In the data rows, 128 means zero.
Every row has a hidden score from 0 to 40. What is each row's score? 20 is about the middle. The score is a weighted sum of the row's numbers plus the product of two more (or one squared), each taken from its middle value.
[115 148 147 108 148 148 118 129  86  68 120 137 175  95 201  78 149 100
 193 133 227  91 120 158  98 159 187 127 110  55  92 183] >> 19
[130 137 126 101 113  93  77 174 132 136 157 111 128 131  97 112 131 171
 118 145 115 116 124 151 103 113 177 143 145 146  72 180] >> 17
[103 157 119  92  73 120 113 161 141 140 152 122 128  89 133  98 146 142
 101 140 106 102 124 143 112 138 154 142 141 148 134 157] >> 16
[125  93 168 200 229 141 186 115 126 163  98 159 134 146 128 185  90 122
 191 107 123 111  73  87 158 151 120  53  60 101 119  95] >> 22
[117 168 125 103 107 140 130 112 149 131 158 131 109 126 138  71 110 126
 143 145 102 157 152 187  88 112 174 111 157 169 146 121] >> 16
[225  26  79 176  93  15  48  89  88 195 182  13  56 165  59 221 190  92
 158 128  93 198 159 172 139  54  52 201  61  27 120 135] >> 14
[ 98 174 126 105  89 109 116 147 162 180 153 125 122 140  99 110 102 158
  84 144  73 127 143 131 118 120 149 112 141 186 128 129] >> 17
[142 121 104 161 116 127 128 168  81  97 106  47 165  81 123 151 207  76
 106  59 197 102 143  57 148 161 110 217 113  79 101 172] >> 39
[114 124 150 187 164 147 172  90  67  96  89  71 194 108 150 178 136  66
 171  73 204 116 161  25 135 137 111 141  86  58 142 136] >> 27
[144 108 132 101  68 159 128 128  85  82 125 101 139  28 161  91 192  48
 138 118 191 115 144 138 113 146 121 182 135  34 174 167] >> 31
[ 80 141 179 136 151 192 211  39 107  90  76 140 179 100 167 124  71  61
 173 104 189 126 164  43 102 126  85  80 120  96 225  71] >> 21
[127 136 137 137  90 129 142 131 142 167 143 133 110 104  87 132  99 123
  71 149  89 127 132  98 122 131 113 127 140 186 170  75] >> 19
[ 87  91 106  43  84 144 130  75 151  70  79 163 105 121 215  70 157  97
 115 120 138 158  96 195 179 155  76 181 123 122 194 104] >> 12
[105 151 136 113 109 117 124 159 151 167 151 118 112 161  87 111 120 172
 106 144  81 149 155 131 109 110 139 112 164 175 110 128] >> 15
[137 117 123 154 112 110 123 162 135 186 139  72  97 187  60 173 163 186
  96  94  59 159 179 112 115 101 100 139 157 152 109 126] >> 15
[120 157 124 112 137 140 134 135 152 144 127 124 126 183  89 126 108 179
 130 135  87 148 161 139 114 113 131 109 175 162 122 127] >> 14
[139 121 136 116 154 158 141 122 143 116 120 138 120 183 104 122 109 178
 173 131  93 160 180 164  99  97 123  87 177 145 129 123] >> 17
[127 148 111  78  95  99  92 182 129 110 169 143 156  87 138  89 137 141
 105 134 146  86 100 156 117 146 181 169 118 129  82 189] >> 18
[ 99 168 115  81  96 105 110 174 137  99 131 139 158 108 162  86 137 139
  97 125 151  90 102 131 141 161 176 165 118 151  75 189] >> 21
[125  98 161 235 243 123 185  67 106 161  92 114 161 161 131 241 102  94
 211  80 134 130 109  35 166 121  99  60  44  55 145  96] >> 22
[101 156 114 148 193 199 166 152 117  67  70 138 162 205 159 153 191 208
 170  63 128 153 158 126 173 174 164  87 145 125  52 161] >> 33
[141 116 155 170 199 173 130 172  98 119 114 122 160 166 125 161 167 190
 203  98 124 124 144 154 132 166 172  94 147  84  56 185] >> 17
[124 154 128 116 113 117 111 146 136 158 156 114 125 145 103 119 112 160
 125 148  97 127 150 144  91 114 160 123 158 162 109 146] >> 15
[174  99 160  94 152 109  81 172 107  96 170 167 128  60 164  85 123 137
 202 148 170  75  98 178  88 129 209 124 122  70  58 197] >> 16
[ 85 171 107  82  81  95 113 172 138 127 138 134 149 120 144  92 137 147
  71 122 130  86  90 122 140 145 164 163 132 169  85 164] >> 20
[ 92 173 111  87  99  96 103 170 141 111 129 136 144 110 156  76 127 140
  84 128 146  94  89 139 136 152 168 174 132 163  85 176] >> 15
[ 95 130 104 110  56 157 168 105 111  90 110  88 131  88 163  94 187  57
  71  99 173 136 140 114 139 145  81 181 133  89 205 133] >> 21
[ 94 136 122  97 103  97 119 170 147 114 112 127 149  95 139  98 130 110
  81 104 154  77  76  98 143 145 139 161 111 146 109 165] >> 29
[ 76 153 151 165 180 145 166 137 101 116  81 127 195  98 156 159 115  81
 145  82 194  76 108  36 157 168 133 109  88  93 117 133] >> 23
[156 135 119 140  90  92 115 115 132 200 173 110  93 118  80 152  95 117
 111 148  67 149 134 120 118  98 124 137 118 155 149  88] >> 15
[185  51 136 149 126 144 107 180 122 149 131  93  84 161  84 179 210 190
 152 111  71 167 169 174 120 115 103 139 167  90 115 157] >> 17
[ 90 152 138 129 150 119 137 164 124 112 120 147 166 122 150 118 107 122
 104 123 151  96  89  89 156 154 154 130 116 166  93 141] >> 21
[ 87 145 110  70  65 143 144 117 164 121 102 131 128 114 178  81 158 129
 102 118 100 126 116 159 154 160 113 154 142 150 184 135] >> 20
[158 105 143 119 192 193 153 109 135  84 111 165 111 193 121 133 106 176
 192 132 103 188 185 175  93  95 100  69 191 117 147 107] >> 14
[ 96 178 134 104 101 120 125 154 153 157 148 136 137 128 114 106 109 159
  98 149  89 106 122 127 104 132 171 112 149 183 116 150] >> 19
[136  50  80  40 108 123  87  61 141  10  64 210  65  91 243  50 157  58
 138 142 216 171  65 232 195 129  60 198  93  79 158  64] >> 21
[106 156 124 112 114 106 107 167 147 166 144 113 136 162  97 130 113 172
  91 133  80 134 140 126 121 123 157 122 143 178 102 157] >> 19
[120 150 145 112  89 122 125 153 156 159 148 132 120 105 104 109 109 148
 106 152  87 117 130 127 105 127 151 113 153 160 141 131] >> 19
[124  94 121 103  59 159 128 116 104  71 117 103 130  62 182  87 197  50
 126 113 183 129 138 157 116 146  75 191 138  51 203 160] >> 22
[ 87 162 119  87  81 125 125 145 150 139 135 117 137 104 149  98 146 138
  90 128 103 110 119 132 127 141 147 146 147 163 141 151] >> 17
[200   9  64 146  93   0  27  94  79 177 149   0  41 210  78 224 225 104
 123  88 126 205 134 184 171  42  32 231  43  25  75 134] >> 14
[ 96 159 122 100  87 111 112 149 148 148 149 123 125 102 128  90 121 140
  99 143 107 101 125 143 113 139 167 139 143 168 127 148] >> 15
[200   0  51 141  99   0  17 111  85 162 147   0  30 214  82 212 235 107
 120  89 143 204 120 186 184  44  21 234  38  32  55 147] >> 19
[ 94 143 126  84 103  93 104 171 138 121 127 127 145  91 146 102 135 122
  88 108 153  67  79 110 143 141 141 158 111 139 110 164] >> 20
[115  59  79  38  96 126  95  59 146  21  67 196  76 102 235  58 142  65
 128 140 200 185  79 217 191 126  76 194  95  95 162  74] >> 23
[ 68 173 161 142 144 170 189  79 118 120 103 135 168 124 164 112  94 117
 147 123 140 131 145  84 132 141 147  86 129 134 162 101] >> 22
[159  97 142 130 156 164 129 134 143 112 125 165 109 179  87 122  85 178
 147 145  97 179 174 156 113  99 101  88 173 162 125  98] >> 25
[ 99 152 129 101  94 121 114 162 127 132 132 116 143  79 154 109 155 119
 107 114 141  76 104 112 125 156 159 156 122 113 117 158] >> 17
[ 78 169 142 108 150 156 155  98 103  73 101 126 182 117 193  83 142  88
 162 116 222 101 121 109 126 147 150 125 116  75 124 160] >> 21
[182  18  56 149  93   0  44  90  89 194 139   0  38 232  67 228 224 110
 101  87 116 216 138 163 180  39  18 232  45  51  90 124] >> 15
[103 162 135 134 100 108 129 133 138 173 146 110 140 133  97 123 100 134
  95 127 104 116 136  95 115 126 140 125 134 177 141 121] >> 18
[205  20  55 166 100   0  42  85  90 201 154   0  49 203  67 224 219 100
 126 102 103 223 144 163 161  49  32 226  46  48  98 113] >> 18
[197 135 109 146 162 180 150  83 123  72 113 174 133 133 131 127  57 114
 126 151 173 126 143 122  88 107  91 107 174 150 182  59] >> 33
[176  19 110 106 137 135  94 135 125  77 107 135  74 138 132 130 190 158
 141 124 126 179 122 198 152 111  77 166 129  73 122 121] >> 22
[148 165 141 133 142 157 133  88 119 111 142 170 145  98 135 118  61 104
 138 170 168  95 141 122  96 129 141 121 136 132 157  94] >> 14
[115 140 136 110  83 138 122 133 107 101 131 108 150  42 173  94 175  92
 128 114 160  97 121 115 124 159 155 169 133  92 145 158] >> 17
[116 123 169 193 207 202 163 132  96 108  84 126 158 170 154 173 170 170
 204  92 140 136 165 109 147 168 155  72 127  80  75 147] >> 29
[197 152 124 166 138 174 162  54 115 108 138 176 109  87 123 139  36  61
 120 176 174 120 147  91  88 125 106 120 143 148 212  25] >> 18
[112  70 110  36  90 143 108  81 135  54  92 160 104  89 218  55 172  90
 165 133 160 147  94 219 153 140  92 186 130  79 177 126] >> 14
[146 129 125 112 142 118  86 186 116 111 139 123 140 149 107 122 139 183
 145 123 124 107 135 159 123 121 175 134 142 122  42 191] >> 28
[ 85 149 155 168 167 144 157 145 103 103 109 139 186 106 157 140 120  89
 124  94 188  78  90  57 165 172 149 108 106 120 108 139] >> 20
[115 163 124  77 104 102  98 157 133 122 150 144 150 111 131  78 102 141
 114 159 121 100 114 141  89 128 184 143 140 164  97 164] >> 22
[156 163 139 130 143 150 125  97 125  99 138 165 144  91 139 112  66 112
 143 169 165  97 135 131  89 130 147 106 138 123 152 111] >> 18
[ 84 153 107  76  66 143 151 121 164 126 110 132 122 109 162  88 164 135
  97 112 105 126 123 148 157 160 129 154 142 149 177 139] >> 23
[ 76 161 110 108  66 140 181 114 121 113 107  90 149  81 170 110 172  79
  66  81 156 115 124  80 145 151 118 162 120 129 187 124] >> 19
[166 104 137 118 177 179 142 121 133  93 114 159 117 180 107 133 114 177
 199 142 103 167 184 189  90  96 119  78 191 101 127 131] >> 19
[119 149 127 102 117  94  92 169 139 138 146 112 129 153  94 115 130 178
 105 120 104 123 129 134 124 122 172 143 143 169  62 170] >> 16
[ 88 140 173 200 205 201 201  92  92  99  66 127 176 168 171 176 159 142
 190  79 156 144 169  71 157 171 124  75 113  81 115 126] >> 26
[188 164 125 139 144 171 149  69 115 103 144 178 131  82 144 118  46  75
 145 173 181 115 145 118  88 118 122 107 143 126 189  56] >> 18
[ 82 174 140 113 103 120 122 149 143 158 150 135 138 127 115 110 112 166
  93 141  89 110 131 118 107 131 163 115 147 191 117 139] >> 17
[101 136 159 183 198 187 160 146 108 118  86 129 156 195 140 179 160 184
 173  88 126 141 149 105 151 168 155  71 137 110  68 140] >> 25
[228  64  96 151 105  90  98  76 138 172 148 188  22  55 150 153 118  73
 124 172 109 123  57 199 171 129  87 144  72 113 175  16] >> 23
[239 125 139 154 143 176 134  64  93  88 150 183 114  50 133 136  45  52
 165 195 194 115 157 123  74 118 122 130 147  97 199  45] >> 18
[ 95 156 111  88  73 126 125 145 149 143 130 127 140 100 149 100 158 148
  88 123  98 113 117 141 134 153 134 154 141 153 148 142] >> 18
[145 123 157 121 109 126 112 144 133 151 163 145 112  80 107 117 101 131
 138 166  99 113 131 142  88 121 152 113 153 133 150 139] >> 12
[120 131 177 162 186 145 134 138  89  91 107 138 188  70 175 130 125  91
 206 105 214  69  91  91 133 173 179 102  86  53  92 165] >> 20
[108 145 104 132 117 111 132 170 117 117 104  85 177 103 128 142 165  93
  75  86 167  79 103  52 154 150 129 192 106 130 120 159] >> 31
[207  79  67 149 116  80 109  63 163 190 135 182   0  89 143 161 116  74
  85 161 111 128  38 178 201 131  49 140  48 134 177   0] >> 34
[195  31  69 164  92  13  63  83  98 206 161   8  52 189  66 226 183  97
 130  99  87 201 144 154 162  58  36 201  53  64 126 117] >> 13
[237 140 123 162 146 177 165  40 111 101 137 188 101  64 135 135  34  35
 129 175 194 127 138 110  95 113  95 120 139 133 226   0] >> 18
[182 107 120 155  96 137 131 126 154 162 157 157  75  88  96 143  96 103
  68 165  98 127 123 127 131 127  85 131 135 165 187  56] >> 21
[126  62  71  41 106 128  88  64 142  23  74 205  73 102 233  54 143  63
 132 140 208 174  74 220 187 129  73 185 101  99 160  57] >> 28
[125 123 155 138 159 133 128 150 148 160 124 157 106 137 120 140 118 165
 133 130 106 122  97 132 136 131 143  79 130 147  99 107] >> 20
[ 75 104 112  60  73 147 151 101 155  97  90 144 112 118 203  68 153 109
 119 119 119 141 106 179 158 144  94 171 140 135 195 121] >> 16
[ 90 163 146 108  92 113 122 151 158 169 154 125 122 126 103 105 112 162
  83 143  82 116 131 122 103 121 160 112 152 185 130 140] >> 15
[ 98 171 127  87  96 101 108 148 145 129 139 145 145 124 123  79 109 144
  99 150 113 107 114 137  99 133 177 140 147 175 103 153] >> 18
[106 145 127  98 102 101 103 159 137 149 144 139 135 110 122 100 110 149
 105 147 111 108 108 136 111 122 176 124 139 160  97 151] >> 22
[104 157 134  87  84 100 106 156 158 160 146 128 131 110 124 100 123 151
  88 147 100 101 106 133 109 127 165 136 136 170 114 150] >> 22
[102 137 137  90  95  90  86 171 141 132 145 133 127  90 131  92 145 127
 105 135 129  93  87 139 119 132 158 143 126 139 107 161] >> 15
[109 158 131 122  98 100 121 132 146 177 165 119 117 128  99 125 113 141
  98 152  78 135 133 131 102 112 142 118 144 186 137 121] >> 14
[123 117 135 120 152 149 138 148 148 126 114 146 120 189  82 127 101 183
 140 141  81 168 169 146 107 101 107  85 180 158 119 118] >> 24
[ 88 150 144 141 158 130 142 154 115 105 111 146 178 113 134 126 105 110
 100 113 163  96  89  78 171 163 152 119 102 150  98 139] >> 26
[ 78 183 126 103 125 142 141 124 107  85 108 128 181 121 187  80 145 115
 128 104 196 101 106 117 139 163 166 134 112 123 105 170] >> 23
[101 166 154 127 134 156 149 130 130 134 128 140 147 121 149 116 120 149
 139 128 116 121 122 121 114 140 169  93 136 139 131 131] >> 20
[102 160 138 111 118 148 124 108 105  82 127 126 175  88 166 108 145  94
 168 131 194 117 133 117 109 121 142 124 124  66 134 166] >> 20
[121  56  80  36 103 131  95  61 141  17  67 206  70 103 237  49 146  60
 140 131 215 175  69 223 194 121  73 191  86  85 152  57] >> 30
[ 90 155 153 139 152 123 150 151 114 107 110 150 185 117 148 126  97 109
 106 125 172  95  89  79 161 163 146 120 100 152  91 145] >> 29
[128 135 133 152 198 193 147 171 116  71  84 150 167 184 155 155 192 218
 191  77 133 143 152 136 169 172 172  96 156  95  36 185] >> 25
[105 130 154 177 181 153 162 102  72 104  83 107 191  83 169 161 121  61
 200  82 212  87 137  52 138 153 126 123  73  40 121 139] >> 25
[109 132 169 191 203 195 167 132  98 118  90 122 157 182 166 176 160 174
 187  96 133 130 157 106 143 166 139  74 133  91  76 144] >> 23
[106 148 122 115 119 106 111 172 138 154 156 108 136 162 102 140 117 177
 108 128  85 130 138 130 112 125 154 121 151 166  97 159] >> 14
[ 96 166 149 110 108 129 124 151 147 157 137 139 143 132 130 107 106 157
 105 141  93 111 127 118 115 140 161 100 136 175 117 142] >> 23
[ 88 158 113 105  66 133 169 126 114 119 106  99 146  75 163 111 179  85
  74 103 148 110 119  79 146 165 121 175 131 138 173 133] >> 19
[121 149 113  95 119  97  90 177 138 140 141 112 126 157 100 120 132 179
 100 116 110 122 128 128 133 118 164 146 135 173  61 161] >> 20
[ 97 147 190 142 152 173 174  78 102 105 106 148 183  87 160 120 102  89
 201 134 170 108 150  80 102 131 142  70 115  81 165 120] >> 26
[120  94 148 219 230 118 177  70 104 159  97 103 156 159 129 234 110  94
 199  81 131 134 115  27 168 118  99  72  45  62 143 102] >> 26
[ 87 156 194 139 151 182 182  57 113  90  91 147 181  93 169 118  88  74
 193 128 181 121 157  67 102 133 116  79 124  80 188  99] >> 20
[162 141 140  95 156 150 109 121  97  56 145 172 181  97 156  73  78 103
 183 188 199  95 132 162  60 129 169 132 135  94 122 168] >> 28
[112 154 131 115 124 129 129 150 151 154 130 120 106 173  77 112 122 177
 116 141  78 153 154 141 110 103 133 109 167 172 114 129] >> 16
[114 158 130 126 104 108 121 145 157 182 158 120 114 147  95 123 115 172
  92 145  67 125 140 124 111 112 146 107 157 175 112 121] >> 19
[ 95 143 163 139 136 179 201  55 125 105 102 134 166 105 156 122  80  72
 150 115 163 122 151  68  91 115  94  90 127 120 215  78] >> 23
[103 167 129 104 130 138 102 149  99  82 116 145 180 104 174  90 153 118
 158 138 198  86 104 144 129 171 188 140 114  93  81 191] >> 25
[153 131 138 118 143 142 116 138 137 128 137 122 120 157 103 126 123 168
 166 144 102 137 175 164  94 106 148  95 170 128 103 145] >> 20
[142 158 138 110 139 135 111 138 121 118 161 161 147 102 134  96  80 136
 138 183 140  94 126 151  84 135 171 107 137 133 118 151] >> 21
[170 148 118 121 160 166 133  93 115  58 131 171 161 122 129 101  56  99
 150 163 187 120 155 136  83 111 122 122 152 116 160 117] >> 30
[167 152 105 114 130 148 158  85 152 101 153 169 111  94 131  71 106  69
 131 162 152 142 121 167 107 123 142 112 138 149 182  87] >> 22
[187  93 147 150 181 142  80 190  98 104 157 126 136 116 113 142 143 177
 240 140 126 115 174 188  85 129 202 108 162  60  42 200] >> 17
[144  30 119 119 139 145 119 135 131 102  89 122  72 181 117 154 195 176
 134  94  99 183 143 179 159 111  57 153 145 111 136 113] >> 13
[175  11  44 141  97   0  26 105 100 164 134   0  22 238  86 213 245 113
  98  78 136 206 127 188 198  43   6 247  45  30  64 143] >> 11
[100 164 110 104  92 120 124 128 141 129 141 110 132 131 134  87 138 127
  98 137 121 157 138 141 118 110 158 137 152 168 135 150] >> 22
[ 78 166 154 137 137 164 177  98 129 135 115 141 161 124 154 117 107 134
 139 120 125 121 135  91 121 148 155  97 134 144 146 109] >> 26
[176  29  46 142  88   7  49 118 109 165 158   0  45 219  64 219 242 132
  56  96 126 194 133 160 184  58  33 239  81  65  91 170] >> 9
[255  17 188 151 214 169  80 129  87  55 144 235  69  99 110 137  62 122
 255 201 188 161 147 212  91  97 105  55 141  39  98  79] >> 28
[131  94 126 154 115 132 134 167 144 177 122  75  92 195  60 179 190 201
  95  90  57 177 163 115 133 111  92 123 160 142 116 127] >> 20
[176 118 121 158  87 133 147 118 153 179 151 159  67 103  98 152 101 103
  50 163  92 134 112 128 148 139  67 140 128 182 193  36] >> 15
[132 138 119 153 200 185 149 180 108  73  91 139 158 181 142 157 194 218
 190  77 133 139 146 153 162 165 181  96 162 104  31 189] >> 21
[183  36  65 175 100  14  75  84 107 212 153   6  46 199  57 234 196 105
 107  87  84 204 141 144 160  55  27 213  47  69 121 102] >> 11
[ 97 165 135 116  88 103 111 148 149 172 163 122 130 119 111 113 115 153
  87 146  75 122 130 120  96 115 164 124 158 180 132 135] >> 14
[122 103 159 209 233 129 191 103 126 167  92 141 151 156 124 201 103 109
 185  99 123 119  82  56 172 150 104  53  55 108 135  93] >> 28
[182 108 131 154 101 137 125 131 147 164 171 149  73  86  97 139 101 105
  73 164  98 127 119 125 118 126 100 131 138 161 174  73] >> 19
[184  82  91 171  90  58 104 102 118 214 159  52  66 162  57 200 126  95
 114 114  67 185 159 124 144  84  57 171  80 106 155  99] >> 17
[113 153 132 129 104 116 124 159 151 180 153 127 111 144 104 125 114 173
  96 136  74 125 128 129 108 117 161 103 152 169 112 122] >> 19
[ 91 176 122  87  82 100 103 164 155 147 150 126 145 117 120  94 121 149
  74 144 100 100 105 127 114 137 169 136 140 179 116 153] >> 20
[ 77 170 157 136 141 163 174 103 124 135 112 138 154 125 156 119 107 134
 146 124 129 128 135  93 127 144 156  82 128 150 144 110] >> 30
[ 95 172 122  91  82 102 108 167 154 157 157 124 139 109 116  97 124 151
  82 137  96  96 103 131 113 136 161 137 138 182 111 149] >> 18
[117 105 154 194 214 134 176 126 136 170  92 150 139 153 127 187  99 118
 163 108 120 118  81  76 172 151 111  59  77 118 123  89] >> 25
[ 99 164 151 125 126 146 141 142 137 150 129 141 154 120 143 113 116 155
 130 137 112 111 125 111 114 139 170  98 143 157 123 142] >> 26
[126 154 123 118 129 137 121 132 153 147 144 120 121 160  97 123 113 168
 139 136  95 146 163 149 110 120 144 104 176 157 113 140] >> 13
[149 150 128 105 160 159 124  95  98  63 141 170 166 121 156  87  58 101
 155 184 191 109 152 151  83 129 130 119 149 122 138 130] >> 28
[139 131 131 130 139 117 102 175 116 142 155 108 136 154  96 134 123 171
 146 128 101 131 160 149 124 113 167 124 148 136  75 177] >> 19
[165 101  91 146 105  29  88 134 118 139 213  37 113 196  49 196 180 185
  32 140  97 147 142 105 136  55 140 182 170 139 123 225] >> 4
[151 120 129 114 164 172 142 122 135 111 119 142 120 192 111 132 113 179
 172 125  91 164 169 166  99  96 133  88 190 127 127 127] >> 18
[137 119 147 118 131 142 111 160 141 140 141 126 110 158  88 116 117 168
 154 146  92 151 165 164  96 105 140 106 171 134 106 139] >> 17
[ 83 157 141 139 161 129 144 155 119 110 115 154 177 117 145 118 108 121
 104 120 170  88  91  78 163 161 150 121 109 159  98 140] >> 20
[ 83 154 164 144 139 164 173 100 128 121 117 139 163 106 160 121 109 120
 158 131 133 121 139  93 127 136 151  85 124 118 141 124] >> 25
[111 119 198 147 164 198 204  36  97  81  83 143 165  72 166 121  69  40
 204 122 200 112 167  57  78 118  81  90 119  51 228  81] >> 22
[207  76 102 166  94  50  86  99 109 198 182  61  74 140  59 188 123  93
 144 128  79 170 154 137 132  78  73 166  84  98 153 110] >> 14
[ 80 176 115  92  70 118 128 151 152 158 141 122 135 112 138 104 142 149
  74 120  96 109 120 123 124 145 143 153 138 166 140 146] >> 14
[132 140 124 114 148 158 139 122 148 121 118 135 122 189  96 132 114 180
 165 133  94 154 172 161 103  91 133  90 184 142 127 139] >> 18
[121 140 160 144 167 137 130 153 108  89 119 144 185  71 147 123 118  93
 155 119 196  80  91  87 141 159 166 115  96  86  94 160] >> 29
[151 169 136 135 138 163 151  84 127 120 132 168 138 101 144 116  54  95
 135 163 161 102 140 112  99 128 127 116 136 144 180  76] >> 18
[ 85  77  99  48  85 142 121  73 149  59  79 163  99 112 214  65 164  89
 129 136 148 157  89 197 175 143  81 179 126 118 182 108] >> 25
[127 150 111 149 189 166 134 195 101  92 102 135 160 190 138 161 184 225
 163  86 114 127 144 140 154 174 171 107 150 117  30 184] >> 20
[116 132 147 124 157 120 129 162 109 105 142 154 161  95 142 108 119 119
 132 141 169  97  92 110 138 153 177 134 112 131  84 159] >> 16
[234  68  63 147 113  78 107  67 166 182 139 182   3  81 146 163 118  70
 101 164 108 133  37 182 191 123  58 147  46 129 178   9] >> 38
[123  92 155 222 240 130 186  80 107 162  85 124 160 148 133 220 103 103
 219  86 133 122  92  40 169 134  97  47  48  48 137 103] >> 28
[ 85 180 111  85  87  98 110 155 156 156 151 131 140 123 118  96 123 148
  66 143 103 108 108 125 119 128 159 142 135 184 113 150] >> 19
[125 115 160 161 168 127 148 155 152 162 120 163 102 152 117 145 114 149
 128 124 111 115  87 108 157 135 138  78 124 149 110 109] >> 22
[117 134 110 155 120 121 139 167 103 107  97  70 168  91 117 147 173  75
  80  81 179  90 126  44 148 163 116 215 114 117 114 161] >> 34
[123 126 138 134 196 198 160 135 105  60  82 153 170 168 175 134 169 179
 217  84 158 144 165 146 144 171 171  79 135  87  68 166] >> 29
[ 77 150 179 136 146 190 206  53 110  93  81 141 183  99 177 117  76  62
 183 119 183 129 166  51  99 123  96  83 111  85 214  94] >> 24
[ 91 155 153 142 163 128 145 152 114 105 115 139 176 114 148 117 110 112
 118 120 173  93  91  82 164 166 151 120 105 141  98 149] >> 21
[188  88  95 163  93  61 112 101 120 208 177  65  73 150  50 199 124 103
  96 120  74 176 151 111 137  84  77 160  98 133 160  96] >> 12
[ 81 155 100  69  72 145 149 124 165 129 116 129 127 113 174  82 167 135
  99 119 102 132 116 152 145 148 114 148 141 155 179 136] >> 25
[ 96 160 128 103  94 109 107 153 141 146 138 131 140  95 134  88 130 135
  90 129 122  99  96 125 120 144 158 145 122 157 107 156] >> 21
[122 109 152 182 192 137 166 145 152 165 110 161 113 149 126 152 106 145
 145 124 112 121  82 101 159 141 127  63 107 152 108  95] >> 29
[186  31  59 175  89   2  58  76  99 207 151   0  46 216  60 238 194 103
 110  93  85 208 142 150 167  51  22 217  54  68 115 108] >> 13
[131 126 141 153 201 201 156 152 102  61  82 149 159 177 166 154 180 208
 212  76 143 142 161 147 163 174 171  86 146  90  48 181] >> 23
[144 107 139 131 153 158 139 139 147 113 120 161 115 179  94 124  91 175
 151 146  97 172 166 156 108 105 101  86 169 162 136 100] >> 20
[182  95 112 165  96 125 135 112 152 175 162 164  58  86 109 150 107  92
  71 175  89 117  93 142 141 138  72 132 120 165 195  36] >> 17
[183 107 125 156  99 130 144 122 147 169 159 153  67  88  99 144  98 101
  64 163  93 127 115 135 135 132  80 125 127 175 186  50] >> 20
[164 103 138 114 184 191 159 109 134  83 105 171 114 190 112 132 108 176
 183 127  97 173 195 184  91  94 108  73 188 122 138 106] >> 19
[181  38  53 160  91   0  65  79  96 211 153   0  54 222  59 233 210 109
  97  93  88 207 144 145 167  53  13 213  50  70 120 106] >> 15
[115 132 105 145 122 118 132 169  92 110 116  77 172  95 127 144 160  82
  81  80 180  91 113  51 151 165 124 199 111 115 107 157] >> 38
[ 86 173 111 102  88 110 132 138 165 149 151 124 134 133 128  91 131 146
  80 126  84 116 119 130 124 131 163 132 142 187 133 138] >> 22
[197  72 145 146 185 167 132 120 130 101 124 192  93 160  93 133  75 157
 181 163 123 171 157 170 112  97  98  70 169 137 123  74] >> 23
[ 87 141 175 201 203 203 193 104  95 108  72 124 172 178 171 173 156 146
 198  76 161 141 167  81 152 169 126  72 112  88 108 114] >> 33
[147 123 134 139 107 106 107 152 134 178 145  73 109 168  61 166 155 184
 104 116  67 158 176 114 110  95 115 134 157 142 103 143] >> 22
[123 126 144 139 141 126 130 146 161 167 119 143 106 151 111 139 121 171
 108 117  97 124 109 112 138 125 130  90 132 164 115 106] >> 26
[114 105 154 217 237 130 197  90 132 170  87 135 154 165 125 211  92 105
 188  94 120 121  86  52 176 149 102  44  45  99 132  91] >> 29
[ 92 157 163 136 136 157 161 122 127 134 115 142 152 111 155 110 119 146
 152 140 124 118 134 103 119 139 168  88 136 142 128 129] >> 32
[124 149 130 106 100 114 106 147 139 132 160 119 127 132 129  94 115 146
 133 144  97 136 141 171 100 108 175 111 152 149 108 163] >> 19
[121 114 159 168 173 139 155 148 143 163 126 156 105 150 124 151 104 145
 134 121 106 118  93  98 159 134 130  71 114 148 110 107] >> 22
[ 95 148 141 129 153 114 132 158 122 111 124 146 157 122 139 120 103 123
 108 124 162  92  88  91 153 154 171 124 105 164  90 145] >> 18
[175  16  44 144 100   0  22 106  98 169 143   0  22 231  78 215 244 105
 101  86 142 209 127 182 193  45  10 243  43  26  63 138] >> 10
[103 166 129 107  95 105 121 160 164 169 156 119 130 143  89 118 116 171
  96 148  73 129 138 131 104 118 165 129 155 193 115 142] >> 18
[172  91 154 118 155 152 110 153 125 105 142 153 118 149  89 118 116 169
 192 155 108 149 174 178  89 102 130  90 187 100 100 151] >> 28
[ 92 132 119 110  52 153 163 122  98  96 110  95 145  72 155 102 177  59
  80 100 166 131 139  91 143 152  87 185 134 112 193 133] >> 23
[119 179 126  88 150 156 142  89 117  67 136 164 170 140 146  88  53 110
 121 173 175 115 130 137  94 128 130 123 137 149 141 122] >> 25
[ 86 155 111  77  64 136 134 127 156 136 118 126 127 109 153  86 157 139
  91 126  97 123 118 142 142 152 124 146 138 149 165 146] >> 22
[ 96 142 119  94 103  86  92 163 148 132 134 128 126  99 136  84 138 132
  88 129 131  85  81 126 130 132 152 152 118 144 103 157] >> 20
[ 99 154 153 131 120 166 182  74 118 109 116 124 165  96 144 109  88  74
 133 119 153 144 158  67 104 110 104 106 135 128 210  86] >> 21
